Each row is where one point has got to under a steady rotation. How many ticks took it there?
The counts run from 0 to 37.
[ -7 -23  68 -17   8  -6  24  -1  36   6 -59  53  45  15] -> 29
[-13 -11  46 -42  25 -59  18 -42  49 -12 -61  43 -20  47] -> 37
[-11  43  56 -44  52   1 -13  18  10   3 -39 -17 -68 -48] -> 6
[ 73  32  72 -55 -22   8 -16  10  28  45   8  20  18  37] -> 12
[-28 -14 105 -27  31  22  18 -71  20  20 -81  50  -1  15] -> 17
[-15  10  19 -23  40 -35   9  36  39  20 -65  60  43   5] -> 30
[-23 -40  11 -46  77 -53   2  20  15  -5 -55  11 -28   9] -> 35
[ -2  17  49   0  57  -1 -28  12  15   0 -88  41 -37 -26] -> 18
[ 27  57  23 -66  74   2 -50  30   1  56  16   8  -7  13] -> 3
[  9  55  14 -47  34  14 -21  64   7  39 -45  41 -11 -28] -> 2
[ -3  -9  61 -44  46 -35 -15 -18  16 -14 -23  -9  -2  36] -> 24
[ 57  20  86 -21   6  -3 -11 -31  44  15 -29  24 -16  22] -> 8
[ 61  20  57 -15  40  10 -14  73  -7  31 -19  -4  20  21] -> 11
[-31 -14  36 -91   7 -15  25 -20  22  33 -48  24  14  11] -> 33
[ 56  58  95  35  32  -7 -33  54  42   4 -56  13   2 -21] -> 10
[ 19 -27  11 -42  81 -24  11 -22   2  -9 -37   1 -37  57] -> 36
[ 22  12  44 -53  65  12 -24  20 -38  46 -28   0 -19  29] -> 15
[ 12  14  49 -29  36  12  -4  35  56  55  -9  25 -36  61] -> 20
[ 30 -14  65   4  50 -28  -4  21 -16  36 -72  22   5  14] -> 27
[-17   5  82 -12  15 -70  -7   8  -5  18 -61  26  15 -12] -> 26
[  6  -5  88 -28  40  28   2 -31 -17   5 -51  22 -24  65] -> 16
[  3  31  37 -80  23  64 -21 -35  36  29   0   6  12  35] -> 4
[ 41  11  68 -14 105   1  -1   9  15  -2 -29 -24 -47  21] -> 7
[-20 -11   7 -38  67 -29 -24  63  10  42 -78  12  27  17] -> 31
[-10  -4 107 -31  13 -39  20 -10  16 -13 -30 -24  14  -7] -> 25
[ 14  41  86 -65 -39  29 -11  11  26  41 -11  13  29  -3] -> 13
[-45 -18  45 -82  24 -54  -4  -5  18  13 -94  18 -10 -50] -> 34
[  6  -6  33 -64 -24 -10 -10  16  73   3 -45  40  19  10] -> 21
[-30  27  54 -71  21  25  -6 -11  27  14 -10  -1 -44 -39] -> 5
[  0  40  37   5  59   2 -24  19  52  20 -47  20 -31  56] -> 19
[-11  23  39 -58  51 -30  12  51  38  34 -20 -35 -52  11] -> 23
[ -7  -3  36 -75  36 -53 -22   3 -11  31 -13  24  27  48] -> 32
[-27  39  42 -58  22 -28  -7  40  79  16 -66  11  14 -32] -> 22
[ 32  20  45  -4   4  57  -3 -12   8   8 -35  65  20  33] -> 0
[ 34 -15  76   1  59 -13   3  15  10  21 -41  46  31  73] -> 28
[ 12  40  43 -21   6  53 -22  18  42  23 -49  78   4  -6] -> 1
[-10  33  47 -43  35  -6 -14  10 -15  36 -58   5  26 -65] -> 14
